Here are some points, each followed by its number:
tensor([-0.5, -1.1, 0.9, -0.9, 1.0, -0.7, -1.2, -1.2, 1.0, -1.0, -1.0, -0.7, -0.7, -0.7, 0.6, -0.1, -1.0, -0.8, 0.2, -1.9, -1.4, -1.0, -0.8, -0.8, -0.7, -0.9, 1.1]) 0
tensor([-0.3, 0.0, 0.9, -0.8, 0.8, -0.8, -1.3, 0.1, 0.8, -0.9, -1.1, -0.8, -0.6, -0.7, 0.7, -0.1, -1.0, -0.8, 0.3, -1.5, -1.1, 0.0, -0.9, -0.3, -0.8, 0.0, 0.8]) 1
tensor([0.1, -1.2, 1.6, -0.5, 1.7, -1.4, -1.2, -1.1, 1.6, -0.6, -1.1, -0.7, -0.3, -0.7, 1.5, 0.3, -0.9, -0.7, 0.9, -1.2, -0.8, -1.0, -0.8, -0.7, -1.7, -0.8, 1.5]) 2
tensor([-0.1, -1.2, 1.5, -0.6, 1.4, 0.8, -1.2, -1.1, 1.4, -0.7, -1.0, -0.7, -0.4, -0.6, 1.2, 0.2, -0.9, -0.7, 0.7, 1.3, -1.0, -0.9, -0.8, -0.8, 0.1, -0.8, 1.5]) 3
tensor([-0.4, -1.1, 1.2, -0.8, 1.1, 1.2, -1.2, -1.1, 1.2, -0.9, -1.1, -0.7, -0.6, -0.7, 0.9, 0.0, -0.9, -0.7, 0.3, 1.6, 1.8, -0.9, -0.9, -0.7, 0.7, -0.8, 1.2]) 4
tensor([-0.5, 1.2, -0.8, 1.4, -0.8, 0.9, 1.2, 1.3, -0.8, 1.4, 1.2, 0.2, 1.6, 0.5, -0.6, -0.5, -0.8, -0.1, -0.5, 1.0, 1.2, 1.4, -0.5, 1.6, 0.7, 1.5, -0.9]) 5
tensor([-0.5, -1.2, 1.1, -0.9, 1.0, -0.7, -1.2, -1.1, 1.1, -1.0, -1.0, -0.7, -0.7, -0.6, 0.8, -0.1, -0.9, -0.7, 0.3, -1.8, -1.4, -1.0, -0.9, -0.8, -0.7, -0.8, 1.2]) 6
tensor([-0.6, 1.0, -0.9, 1.0, -0.9, 0.5, 0.9, 1.1, -0.9, 1.0, 1.1, -0.1, -0.6, 0.2, -0.7, -0.6, -1.2, -0.4, -0.6, 0.7, 0.9, 1.1, -0.8, 1.4, 0.4, 1.2, -1.0]) 7
tensor([2.1, 1.0, -0.8, 1.3, -0.8, 0.4, 1.0, 1.1, -0.9, 1.1, 1.1, -0.3, 1.5, -0.1, -0.6, 2.5, 1.2, -0.7, -0.5, 0.7, 0.9, 1.3, 1.3, 1.5, 0.2, 1.3, -0.9]) 8
tensor([-0.4, 0.6, 0.8, -0.9, 0.7, -0.8, 0.6, -1.2, 0.7, -1.0, 0.8, -0.7, -0.7, -0.7, 0.5, -0.2, 0.9, 1.2, 0.1, -0.7, -1.3, -1.0, 1.0, -0.8, -0.7, -0.8, 0.7]) 9
tensor([-0.6, 1.1, -0.9, 1.3, -0.8, 0.6, 1.0, 1.2, -0.9, 1.1, 1.2, 0.1, 1.4, 0.3, -0.7, -0.5, -1.0, -0.2, -0.6, 0.9, 1.0, 1.3, -0.6, 1.6, 0.5, 1.3, -0.9]) 10
tensor([2.0, 0.7, -0.9, 1.2, -0.8, 0.3, 0.7, 0.8, -0.9, 1.0, 0.8, -0.4, 1.5, -0.2, -0.6, 2.5, 1.0, -0.8, 3.2, 0.6, 0.9, 0.7, 1.2, 0.8, 0.1, 0.8, -0.9]) 11
tensor([-0.6, 0.7, -0.8, -0.6, -0.7, 1.9, 0.6, 0.7, -0.8, -0.5, 0.9, 1.7, -0.6, 1.9, -0.5, -0.5, 1.0, 1.5, -0.5, -0.8, -0.6, 0.5, 1.2, -0.9, 2.0, -0.9, -0.8]) 12
tensor([-0.8, 0.5, 0.6, -1.2, 0.5, -0.7, 0.9, 0.1, 0.7, -1.5, 1.1, 2.3, -1.0, -0.6, 0.2, -0.5, 1.4, 2.0, -0.1, -0.6, -0.6, -0.9, 1.7, -0.7, -0.6, -0.8, 0.8]) 13
tensor([0.4, -1.2, 2.0, -0.2, 2.1, -1.0, -1.2, -1.1, 1.8, -0.2, -1.0, -0.7, 0.0, -0.6, 2.0, 0.7, -0.9, -0.7, 1.3, -0.8, -0.5, -1.0, -0.8, -0.7, -1.3, -0.8, 1.7]) 14
tensor([-0.5, 1.1, -0.8, -0.6, -0.7, 0.5, 1.1, 1.2, -0.8, 0.8, 1.1, -0.2, -0.6, 0.1, -0.5, -0.4, 1.3, 1.7, -0.5, 0.7, 0.9, 1.3, 1.4, 1.5, 0.3, 1.3, -0.8]) 15
tensor([-1.0, -1.2, 0.1, -1.4, -0.1, -0.7, -1.2, -1.1, 0.2, -0.5, -1.0, -0.7, -1.2, -0.7, -0.3, -0.8, -0.9, -0.8, -0.5, -0.7, -0.6, -1.0, -0.8, -0.8, -0.7, -0.9, 0.4]) 16
tensor([-0.3, 0.8, 0.9, -0.7, 0.9, -0.7, 0.8, 0.8, 0.9, -0.8, 1.0, 1.8, -0.6, 1.9, 0.8, 0.0, 1.1, 1.5, 0.4, -1.5, -1.1, 0.8, 1.2, -0.8, 2.0, 0.6, 0.8]) 17
tensor([0.3, -1.2, 1.8, -0.3, 2.0, -1.1, -1.2, -1.1, 1.8, -0.4, -1.0, -0.6, -0.1, -1.6, 1.7, 0.6, -0.9, -0.7, 1.1, -0.9, -0.6, -1.0, -0.8, -0.7, -1.4, -0.8, 1.7]) 18
tensor([-1.0, -1.2, 0.3, -1.5, 0.2, -0.7, -1.2, -1.1, 0.5, -1.6, 0.3, -0.7, -1.2, -0.8, -0.1, -0.7, 0.6, -0.7, -0.4, -0.6, -0.6, -1.0, -0.9, -0.8, -0.7, -0.8, 0.6]) 19
tensor([-0.5, 1.1, -0.8, 1.3, -0.7, 0.8, 1.1, 1.2, -0.9, 1.3, 1.2, 0.1, -0.6, 0.4, -0.6, -0.6, -0.9, -0.2, -0.5, 1.0, 1.2, 1.3, -0.5, 1.5, 0.7, 1.3, -0.9]) 20
tensor([-0.8, 0.5, 0.6, -1.3, 0.5, -0.7, 0.7, 0.1, 0.7, -1.4, 1.1, 2.2, -1.1, -0.6, 0.2, -0.5, 1.3, 1.9, -0.2, -0.7, -0.6, -1.0, 1.6, -0.7, -0.7, -0.8, 0.8]) 21
tensor([-0.6, 1.1, -0.8, 1.2, -0.7, 0.8, 1.0, 1.2, -0.8, 1.3, 1.2, 0.2, -0.6, 0.6, -0.6, -0.5, -0.8, -0.1, -0.6, 1.0, 1.1, 1.2, -0.4, 1.3, 0.6, 1.3, -0.9]) 22
tensor([-0.5, 1.1, -0.8, -0.6, -0.7, 2.3, 1.1, 1.1, -0.8, -0.5, 1.1, 2.0, -0.5, 2.2, -0.5, -0.4, 1.2, 1.7, -0.4, 2.3, -0.6, 1.1, 1.4, 1.3, 2.3, 1.2, -0.9]) 23
tensor([-0.7, 0.9, 0.2, -1.2, 0.2, -0.8, 0.8, 0.9, 0.3, -1.4, 1.0, 1.8, -1.0, 2.0, 0.1, -0.5, 1.1, 1.5, -0.2, -0.7, -0.6, 0.9, 1.2, -0.8, 1.9, 0.8, 0.3]) 24
tensor([-0.6, 1.2, -0.9, 1.4, -0.8, 0.7, 1.1, 1.3, -0.9, 1.3, -1.3, 0.2, 1.6, 0.4, -0.7, -0.5, -0.9, -0.2, -0.5, 1.0, 1.1, 1.3, -0.5, 1.6, 0.6, 1.4, -0.9]) 25
tensor([-0.3, -1.2, 1.1, -0.7, 1.0, -0.7, -1.3, -1.1, 1.0, -0.8, -1.0, -0.7, -0.5, -0.7, 0.9, 0.1, -0.9, -0.8, 0.5, -1.5, -1.1, -1.0, -0.9, -0.8, -0.7, -0.9, 1.1]) 26
tensor([2.1, 0.7, -0.9, 1.4, -0.9, 0.7, 0.7, 0.7, -0.9, 1.2, 0.8, 0.0, 1.6, 0.3, -0.7, -0.5, -1.1, -0.3, -0.6, 0.9, 1.0, 0.7, -0.7, 0.5, 0.4, 0.6, -1.0]) 27
tensor([-1.6, -1.2, -0.4, -0.6, -0.7, -0.8, -1.2, -1.2, -0.2, -0.5, -1.1, -0.7, -0.6, -0.8, -0.9, -1.3, -1.0, -0.8, -1.1, -0.7, -0.6, -1.0, -0.9, -0.9, -0.7, -0.9, -0.1]) 28
tensor([0.5, -1.2, 2.2, -0.1, 2.3, -0.8, -1.2, -1.1, 2.1, -0.1, -1.0, -1.4, 0.2, -1.1, 2.2, 0.9, -0.9, -0.7, 1.5, -0.6, -0.2, -0.9, -0.9, -0.7, -1.0, -0.8, 2.0]) 29
tensor([-0.6, -1.2, 0.9, -1.1, 0.7, -0.7, -1.2, -1.1, 0.9, -1.1, -1.1, -0.7, -0.9, -0.7, 0.4, -0.4, -1.0, -0.8, 0.1, -0.7, -1.6, -1.0, -0.8, -0.8, -0.7, -0.8, 0.9]) 30
tensor([2.2, 0.8, -0.8, 1.3, -0.7, 0.5, 0.8, 0.9, -0.8, 1.1, 0.9, -0.2, 1.6, 0.0, -0.5, 2.5, 1.0, -0.7, -0.5, 0.7, 0.9, 0.9, 1.3, 1.0, 0.2, 0.9, -0.9]) 31
tensor([1.7, 1.0, -0.8, 1.2, -0.7, 0.4, 0.9, 1.1, -0.9, 1.0, 1.0, -0.5, 1.4, -0.1, -0.5, -0.5, 1.2, 1.6, -0.5, 0.6, 0.8, 1.0, 1.3, 1.2, 0.1, 1.1, -0.8]) 32
tensor([-0.4, -1.3, 0.8, -0.9, 0.7, -0.8, -1.2, -1.2, 0.8, -1.1, -1.1, -0.7, -0.7, -0.8, 0.5, -0.3, -1.0, -0.8, 0.1, -0.7, -1.4, -1.0, -0.9, -0.8, -0.8, -0.9, 0.8]) 33
tensor([-0.6, 0.4, 0.8, -1.1, 0.7, -0.7, 0.7, -0.2, 0.9, -1.2, 1.0, 2.3, -0.9, -0.7, 0.5, -0.3, 1.3, 2.0, 0.0, -0.6, -0.5, -1.0, 1.6, -0.7, -0.6, -0.8, 1.0]) 34
tensor([-0.5, 0.3, -0.9, 0.8, -0.8, 0.0, 0.3, 0.2, -0.9, 0.7, 0.5, -0.7, -0.6, -0.4, -0.6, -0.5, 0.7, 1.1, -0.5, 0.3, 0.5, 0.2, 0.8, -0.9, -0.2, -2.0, -0.9]) 35
tensor([1.6, 0.2, -0.9, 0.9, -0.8, 0.2, 0.3, 0.2, -0.9, 0.9, 0.5, -0.6, 1.2, -0.3, -0.7, -0.6, 0.7, -1.0, -0.5, 0.3, 0.6, -1.2, 0.8, -0.9, -0.1, -1.8, -1.0]) 36
tensor([2.0, 1.0, -0.9, 1.5, -0.7, 0.7, 1.0, 1.1, -0.8, 1.3, 1.1, 0.1, 1.7, 0.4, -0.7, -0.6, -1.0, -0.3, -0.6, 0.9, 1.1, 1.2, -0.6, 1.4, 0.6, 1.2, -0.9]) 37
tensor([1.5, 0.5, -0.8, 1.1, -0.8, 0.3, 0.6, 0.6, -0.9, 0.9, 0.7, -0.3, 1.3, -0.1, -0.7, -0.6, 0.9, -0.7, -0.5, 0.5, 0.8, 0.5, -1.2, 0.3, 0.1, 0.5, -0.9]) 38
tensor([-1.1, -1.2, -0.1, -0.6, -0.2, -0.8, -1.2, -1.1, 0.0, -0.5, -1.0, -0.7, -1.3, -0.6, -0.5, -0.8, -0.9, -0.8, -0.7, -0.7, -0.5, -1.0, -0.9, -0.8, -0.7, -0.8, 0.1]) 39
tensor([-1.0, -1.3, -0.1, -0.6, -0.3, -0.8, 0.4, -1.1, 0.0, -0.5, 0.6, 1.4, -1.3, -0.8, -0.4, -0.9, 0.8, 1.2, -0.6, -0.7, -0.6, -1.0, 0.9, -0.9, -0.8, -0.9, 0.0]) 40
tensor([-0.4, -1.2, 1.1, -0.9, 1.0, 1.5, -1.2, -1.1, 1.1, 2.4, -1.0, -0.6, -0.6, 0.6, 0.8, -0.1, -0.9, -0.7, 0.3, 1.9, 2.2, -0.9, -0.9, -0.8, 1.1, -0.8, 1.2]) 41
tensor([-0.5, 0.9, -0.8, -0.6, -0.7, -0.8, 0.9, 1.0, -0.7, -0.5, 0.9, -0.7, -0.6, -0.7, -0.5, -0.5, 1.1, 1.4, -0.5, -0.8, -0.7, 1.0, 1.2, -0.8, -0.7, 0.8, -0.9]) 42
tensor([0.1, -1.2, 1.7, -0.4, 1.7, -1.3, -1.2, -1.1, 1.5, -0.5, -1.1, -0.7, -0.2, -0.7, 1.5, 0.5, -1.0, -0.8, 0.9, -1.0, -0.8, -1.0, -0.9, -0.8, -1.5, -0.9, 1.5]) 43
tensor([-0.5, 1.0, -0.7, -0.6, -0.6, 0.2, 1.0, 1.1, -0.7, -0.5, 1.1, 1.9, -0.5, 2.2, -0.5, -0.5, 1.2, 1.6, -0.4, 0.5, 0.6, 1.1, 1.3, 1.1, 0.0, 1.1, -0.7]) 44
tensor([-0.7, -1.2, 0.7, -1.0, 0.6, -0.7, -1.2, -1.1, 0.7, -1.2, -1.0, -0.7, -0.8, -0.7, 0.3, -0.4, -0.9, -0.8, 0.0, -0.6, -1.5, -1.0, -0.9, -0.8, -0.7, -0.8, 0.8]) 45
tensor([-0.4, 0.9, 0.1, -0.7, 0.4, 2.1, 0.9, 0.9, -0.7, -0.8, 1.0, 1.9, -0.6, 2.1, 0.4, -0.1, 1.1, 1.5, 0.1, 1.0, 1.3, 1.0, 1.3, 0.9, 2.1, 1.0, -0.7]) 46
tensor([-0.6, 1.1, -0.8, 1.3, -0.8, 0.7, 1.1, 1.2, -0.9, 1.3, 1.2, 0.1, -0.6, 0.3, -0.6, -0.5, 1.3, -0.3, -0.5, 0.9, 1.1, 1.3, -0.7, 1.5, 0.5, 1.3, -0.8]) 47
tensor([2.1, 0.9, -0.7, 1.4, -0.7, 0.6, 0.9, 1.0, -0.9, 1.3, 1.0, -0.1, 1.6, 0.2, -0.6, 2.3, 1.1, -0.4, -0.4, 0.9, 1.0, 1.0, -0.8, 1.1, 0.4, 1.0, -0.8]) 48
tensor([1.4, 0.1, -1.0, 0.8, -0.8, -0.1, 0.2, -1.0, -0.9, 0.7, 0.3, -0.9, 1.0, -0.6, -0.8, -0.6, 0.5, 0.8, -0.7, 0.2, 0.5, -1.3, 0.7, -1.1, -0.3, -1.8, -0.9]) 49
tensor([0.4, -1.1, 2.1, -0.1, 2.2, -1.0, -1.2, -1.1, 2.0, -0.2, -1.1, -0.7, 0.1, -1.4, 2.1, 0.8, -1.0, -0.7, 1.4, -0.7, -0.5, -1.0, -0.8, -0.7, -1.2, -0.8, 1.8]) 50
tensor([-0.5, 0.9, -0.8, 1.3, -0.8, 0.8, 0.9, 0.9, -0.8, 1.3, 1.0, 0.2, -0.6, 0.5, -0.6, -0.5, -0.9, -0.1, -0.6, 1.0, 1.2, 0.9, -0.5, 0.9, 0.7, 0.9, -0.9]) 51
tensor([0.3, -1.1, 1.9, -0.3, 2.0, -1.1, -1.2, -1.1, 1.9, -0.3, -1.0, -0.8, 0.0, -1.6, 1.9, 0.6, -0.9, -0.7, 1.2, -0.9, -0.6, -0.9, -0.8, -0.7, -1.3, -0.7, 1.8]) 52
New points follow, each followed by the numbers of its three nearest points above by angle, seen from the average point of the numbered points, nearest first.
tensor([-0.5, 0.8, -0.8, -0.6, -0.8, 0.3, 0.8, 0.8, -0.9, 2.2, 0.9, 1.8, -0.7, -0.1, -0.6, -0.6, 1.1, 1.6, -0.5, 0.6, 0.7, 0.8, 1.2, 0.6, 0.2, 0.7, -0.9]) 15 44 23
tensor([-0.5, 1.1, -0.8, 1.2, -0.7, 0.7, 1.1, 1.2, -0.8, 1.2, 1.2, 0.1, -0.6, 0.4, -0.6, -0.5, 1.3, -0.3, -0.5, 0.9, 1.1, 1.3, -0.6, 1.6, 0.5, 1.3, -0.9]) 47 22 20
tensor([-0.6, 1.0, -0.8, 1.5, -0.8, 0.9, 1.0, 1.1, -0.9, 1.4, -1.1, 0.3, 1.3, 0.6, -0.7, -0.5, -0.7, 0.0, -0.5, 1.0, 1.3, 1.2, -0.3, 1.4, 0.8, 1.3, -0.9]) 25 5 10
tensor([-0.4, -1.1, 1.1, 2.8, 1.0, 1.7, -1.1, -1.0, 1.1, 2.6, -1.1, 0.1, -0.7, 0.9, 0.8, -0.1, -0.9, -0.7, 0.2, 2.0, 2.3, -1.0, -0.8, -0.7, 1.2, -0.8, 1.1]) 41 4 3
tensor([2.0, 1.1, -0.8, 1.3, -0.8, 0.3, 1.1, 1.2, -0.8, 1.1, 1.2, -0.4, 1.5, -0.1, -0.5, -0.5, 1.3, 1.7, -0.5, 0.6, 0.8, 1.3, 1.4, 1.6, 0.2, 1.4, -0.9]) 32 8 37
tensor([-0.6, 0.7, -0.9, 1.3, -0.9, 0.7, 0.7, 0.7, -1.0, 1.2, -1.4, 0.1, 1.4, 0.4, -0.7, -0.5, -0.9, -0.3, -0.6, 0.8, 1.1, 0.7, -0.5, 0.7, 0.5, 0.7, -0.9]) 25 5 10
tensor([2.1, 0.8, -0.8, 1.3, -0.8, 0.4, 0.8, 0.9, -0.8, 1.1, 0.9, -0.4, 1.5, -0.1, -0.6, 2.6, 1.1, -0.7, 3.3, 0.6, 0.8, 0.9, 1.2, 1.0, 0.1, 1.0, -0.8]) 11 31 8
tensor([-0.6, 1.0, -0.9, 1.4, -0.8, 0.8, 1.0, 1.0, -1.0, 1.3, -1.1, 0.2, 1.5, 0.5, -0.7, -0.6, -0.8, -0.1, -0.5, 1.0, 1.2, 1.1, -0.4, 1.3, 0.7, 1.2, -0.9]) 25 5 10
tensor([-0.4, 0.9, -0.7, -0.6, -0.6, 2.4, 1.0, 1.0, -0.8, -0.5, 1.1, 1.9, -0.6, 2.2, -0.5, -0.4, 1.2, 1.6, -0.4, 2.3, -0.6, 1.1, 1.4, 1.2, 2.2, 1.1, -0.8]) 23 46 44
tensor([2.1, 0.8, -0.8, 1.4, -0.7, 0.6, 0.8, 0.9, -0.8, 1.2, 0.9, -0.1, 1.6, 0.1, -0.5, 2.3, 1.1, -0.4, -0.5, 0.8, 1.0, 0.9, -0.8, 1.0, 0.3, 1.0, -0.9]) 48 31 8
tensor([-0.2, 0.1, 1.2, -0.6, 1.2, -1.6, -1.2, 0.1, 1.2, -0.7, -1.1, -0.7, -0.5, -0.7, 1.0, 0.1, -1.0, -0.8, 0.5, -1.3, -1.0, 0.1, -0.9, -0.2, -0.7, 0.0, 1.1]) 1 2 43
tensor([-0.2, -1.1, 1.3, -0.7, 1.3, 0.7, -1.2, -1.1, 1.3, -0.8, -0.9, -0.7, -0.5, -0.6, 1.1, 0.1, -0.9, -0.7, 0.6, 1.2, -1.1, -1.0, -0.8, -0.7, -0.6, -0.8, 1.3]) 3 30 33
tensor([-0.5, 1.0, -0.7, -0.7, -0.7, 2.3, 1.0, 1.0, -0.8, -0.5, 1.1, 2.0, -0.6, 2.2, -0.5, -0.5, 1.2, 1.6, -0.4, 2.3, -0.7, 1.1, 1.3, 1.3, 2.3, 1.2, -0.8]) 23 46 44
tensor([-0.5, 1.2, -0.8, 1.5, -0.8, 0.8, 1.1, 1.2, -0.8, 1.4, -1.2, 0.2, 1.7, 0.4, -0.7, -0.5, -0.8, -0.1, -0.6, 1.0, 1.2, 1.4, -0.5, 1.6, 0.7, 1.4, -0.9]) 25 5 10
tensor([-0.5, 1.0, -0.8, -0.6, -0.6, 2.3, 1.0, 1.1, -0.8, -0.5, 1.1, 1.9, -0.6, 2.1, -0.4, -0.5, 1.2, 1.6, -0.4, 2.1, -0.7, 1.2, 1.3, 1.3, 2.2, 1.2, -0.8]) 23 46 44
tensor([-0.5, 1.0, -0.7, -0.6, -0.7, -0.7, 0.9, 1.0, -0.7, -0.5, 1.1, 1.8, -0.6, 1.9, -0.4, -0.4, 1.2, 1.5, -0.4, -0.7, -0.6, 1.1, 1.3, 1.1, -0.7, 1.1, -0.7]) 44 24 15
tensor([-0.5, 0.8, -0.9, -0.7, -0.7, 0.6, 0.8, 0.9, -0.8, -0.5, 1.0, -0.1, -0.6, 0.2, -0.5, -0.5, 1.1, -0.4, -0.5, 0.7, 0.9, 0.8, 1.2, 0.5, 0.4, 0.8, -0.9]) 15 44 47
tensor([-0.5, 0.9, -1.1, -0.6, -1.5, -0.8, 0.8, 0.8, -0.8, -0.6, 0.9, 1.6, -0.5, -0.7, -1.8, -0.5, 1.1, 1.4, -2.0, -0.7, -0.6, 0.8, 1.2, -0.8, -0.7, -0.9, -0.6]) 42 35 40
tensor([2.0, 0.7, -0.9, 1.2, -0.8, 0.3, 0.7, 0.7, -0.9, 1.0, 0.8, -0.5, 1.4, -0.1, -0.7, 2.5, 1.0, -0.9, 3.2, 0.4, 0.8, 0.7, 1.1, 0.7, 0.0, 0.7, -0.9]) 11 31 8
tensor([1.9, 0.7, -0.8, 1.2, -0.7, 0.5, 0.7, 0.8, -0.9, 1.1, 0.9, -0.2, 1.5, 0.1, -0.6, -0.6, 0.9, -0.5, -0.5, 0.7, 0.9, 0.8, -0.9, 0.7, 0.3, 0.8, -0.9]) 38 37 27
tensor([-1.6, -1.2, -0.5, -0.6, -0.8, -0.7, -1.2, -1.2, -0.3, -0.5, -1.1, -0.7, -0.5, -0.7, -1.1, -1.3, -0.9, -0.8, -1.2, -0.7, -0.6, -1.0, -0.9, -0.8, -0.8, -0.9, -0.1]) 28 39 16
tensor([-0.1, 0.8, 1.0, -0.5, 1.1, 1.1, 0.7, 0.8, 0.9, 2.1, 0.9, 1.8, -0.3, 1.9, 1.0, 0.2, 1.0, 1.5, 0.6, 1.6, 2.0, 0.7, 1.2, -0.8, 0.7, -0.9, 0.6]) 46 23 44
tensor([-0.6, 1.0, -0.9, 1.5, -0.8, 0.9, 1.0, 1.1, -0.9, 1.4, -1.0, 0.3, 1.6, 0.6, -0.7, -0.5, -0.7, 0.0, -0.5, 1.1, 1.2, 1.1, -0.3, 1.4, 0.8, 1.2, -0.9]) 25 5 10
tensor([-0.6, -0.2, 0.8, -1.1, 0.6, -0.7, 0.3, -1.1, 0.9, -1.2, 0.7, -0.7, -0.9, -0.6, 0.4, -0.4, 1.0, 1.6, 0.0, -0.6, -1.7, -1.0, 1.2, -0.8, -0.7, -0.8, 0.9]) 9 34 21
tensor([0.3, -1.2, 1.8, -0.2, 1.9, 1.5, -1.2, -1.1, 1.6, -0.3, -1.0, -1.7, -0.1, 0.6, 1.7, 0.6, -1.0, -0.8, 1.1, 1.9, -0.6, -1.0, -0.8, -0.8, 1.0, -0.8, 1.5]) 3 4 29
tensor([-0.5, 1.1, -0.8, 1.0, -0.7, 0.2, 1.0, 1.0, -0.8, 0.9, 1.1, 2.0, 1.1, 2.2, -0.6, -0.5, 1.2, 1.7, -0.5, 0.4, 0.6, 1.2, 1.4, 1.4, -0.1, 1.2, -0.9]) 44 15 23
tensor([-0.5, 1.1, -0.9, 1.5, -0.8, 0.8, 1.1, 1.1, -0.9, 1.3, -1.3, 0.2, 1.7, 0.5, -0.7, -0.6, -0.8, -0.1, -0.6, 1.0, 1.2, 1.2, -0.5, 1.5, 0.6, 1.3, -0.9]) 25 5 10
tensor([2.1, 0.8, -0.8, 1.2, -0.8, 0.4, 0.8, 0.8, -0.9, 1.1, 1.0, -0.5, 1.5, -0.1, -0.6, 2.5, 1.1, -0.8, 3.3, 0.6, 0.8, 0.9, 1.2, 1.0, 0.1, 0.9, -0.9]) 11 31 8
tensor([-0.8, 0.1, 0.5, -1.2, 0.3, -0.7, 0.5, -1.1, 0.7, -1.5, 0.9, -0.7, -1.1, -0.7, 0.1, -0.6, 1.1, 1.7, -0.3, -0.7, -0.5, -1.0, 1.4, -0.8, -0.7, -0.8, 0.8]) 9 21 13
tensor([0.0, 0.5, 1.2, -0.5, 1.2, -1.5, 0.6, -1.1, 1.2, -0.6, 0.7, -0.7, -0.4, -0.7, 1.2, 0.2, 0.9, 1.2, 0.6, -1.2, -0.9, -1.0, 1.0, -0.8, -0.7, -0.8, 1.1]) 9 34 21
tensor([-0.5, 0.5, -0.7, -0.6, -0.7, 1.9, 0.6, 0.5, -0.9, -0.6, 0.7, 1.6, -0.6, 1.9, -0.9, -1.2, 0.9, 1.4, -0.9, -0.8, -0.6, -0.9, 1.1, -1.4, 2.0, -1.0, -0.8]) 12 23 24
tensor([-0.5, 1.1, -0.7, -0.6, -0.7, 0.5, 1.0, 1.1, -0.8, -0.5, 1.1, -0.1, -0.6, 0.2, -0.5, -0.4, 1.2, -0.6, -0.5, 0.7, 0.8, 1.2, 1.4, 1.3, 0.4, 1.2, -0.8]) 15 47 44
tensor([-0.5, 0.9, -1.1, -0.6, -1.5, -0.8, 0.8, 0.9, -0.9, -0.5, 1.0, 1.7, -0.6, -0.7, -1.8, -0.5, 1.1, 1.5, -0.4, -0.7, -0.6, 0.9, 1.2, -0.8, -0.8, 0.8, -0.6]) 42 44 15
tensor([2.0, 0.8, -0.9, 1.2, -0.8, 0.3, 0.8, 0.9, -0.9, 1.0, 0.9, -0.4, 1.4, 0.0, -0.6, 2.4, 1.1, -0.8, -0.6, 0.7, 0.8, 1.0, -1.2, 1.2, 0.1, 1.0, -0.9]) 48 8 31
tensor([2.1, 0.7, -0.8, 1.2, -0.8, 0.4, 0.7, 0.7, -0.9, 1.1, 0.8, -0.3, 1.5, 0.0, -0.6, 2.5, 1.0, -0.6, -0.5, 0.6, 0.9, 0.7, -1.1, 0.8, 0.2, 0.8, -0.9]) 48 31 8
tensor([-0.6, 1.1, -0.9, 1.5, -0.8, 0.8, 1.1, 1.2, -0.8, 1.4, -1.3, 0.2, 1.7, 0.5, -0.6, -0.6, -0.8, -0.2, -0.5, 1.0, 1.2, 1.3, -0.5, 1.5, 0.6, 1.3, -0.8]) 25 5 10
tensor([-0.5, 0.9, -0.8, 0.8, -0.6, 0.1, 1.0, 1.0, -0.8, 0.8, 1.1, 1.9, -0.6, 2.2, -0.5, -0.5, 1.2, 1.7, -0.5, 0.4, 0.6, 1.1, 1.3, 1.2, -0.2, 1.1, -0.8]) 44 15 23
tensor([-0.6, 1.0, -0.9, 1.4, -0.8, 0.8, 1.0, 1.1, -0.9, 1.3, -1.3, 0.1, 1.6, 0.4, -0.6, -0.6, -0.9, -0.2, -0.5, 0.9, 1.2, 1.1, -0.6, 1.3, 0.6, 1.2, -1.0]) 25 5 10
tensor([-0.6, 0.9, -0.9, 1.5, -0.8, 0.8, 0.8, 0.9, -0.9, 1.4, -1.3, 0.2, 1.5, 0.6, -0.6, -0.6, -0.8, 0.0, -0.6, 1.0, 1.2, 0.9, -0.5, 1.0, 0.7, 0.9, -0.9]) 25 5 10
tensor([-0.6, 0.6, -0.7, -0.6, -1.0, -0.8, 0.6, 0.4, -0.5, -0.6, 0.8, -0.7, -0.6, -0.7, -1.1, -1.5, 0.9, 1.2, -1.3, -0.8, -0.6, -1.1, 1.1, -0.8, -0.7, -0.9, -0.4]) 42 35 40
tensor([1.8, 0.5, -0.9, 1.1, -0.9, 0.2, 0.5, 0.6, -0.9, 0.9, 0.7, -0.5, 1.3, -0.3, -0.7, 2.4, 0.9, -0.9, 2.8, 0.4, 0.7, 0.5, 1.0, -1.0, 0.0, 0.5, -0.9]) 11 31 8
tensor([2.1, 1.0, -0.8, 1.3, -0.7, 0.4, 0.9, 1.0, -0.8, 1.1, 1.0, -0.4, 1.5, -0.1, -0.7, 2.6, 1.1, -0.8, 3.1, 0.6, 0.8, 1.1, 1.3, 1.2, 0.1, 1.1, -0.9]) 11 8 31
tensor([-0.6, 0.7, -0.9, 0.9, -0.9, 0.4, 0.7, 0.8, -1.0, 0.9, 0.8, -0.2, -0.7, 0.1, -0.7, -0.6, 1.0, -0.5, -0.6, 0.6, 0.8, 0.8, -0.9, 0.8, 0.3, 0.8, -1.0]) 47 22 20
tensor([-0.6, 0.8, -0.9, 1.4, -0.9, 0.8, 0.8, 0.8, -1.0, 1.3, -1.3, 0.2, 1.6, 0.5, -0.7, -0.6, -0.8, -0.1, -0.6, 1.0, 1.2, 0.8, -0.5, 0.9, 0.6, 0.8, -1.0]) 25 5 10
tensor([1.9, 1.0, -0.7, 1.1, -0.6, 0.3, 1.0, 1.1, -0.8, 1.0, 1.0, 1.9, 1.4, -0.2, -0.6, -0.5, 1.2, 1.6, -0.4, 0.5, 0.8, 1.0, 1.3, 1.3, 0.0, 1.2, -0.8]) 32 37 8
tensor([-0.6, 0.9, -0.9, 1.5, -0.9, 0.9, 0.8, 0.9, -0.9, 1.4, -1.2, 0.2, 1.6, 0.5, -0.7, -0.6, -0.7, -0.1, -0.6, 1.1, 1.3, 0.9, -0.4, 1.0, 0.7, 0.9, -0.9]) 25 5 10
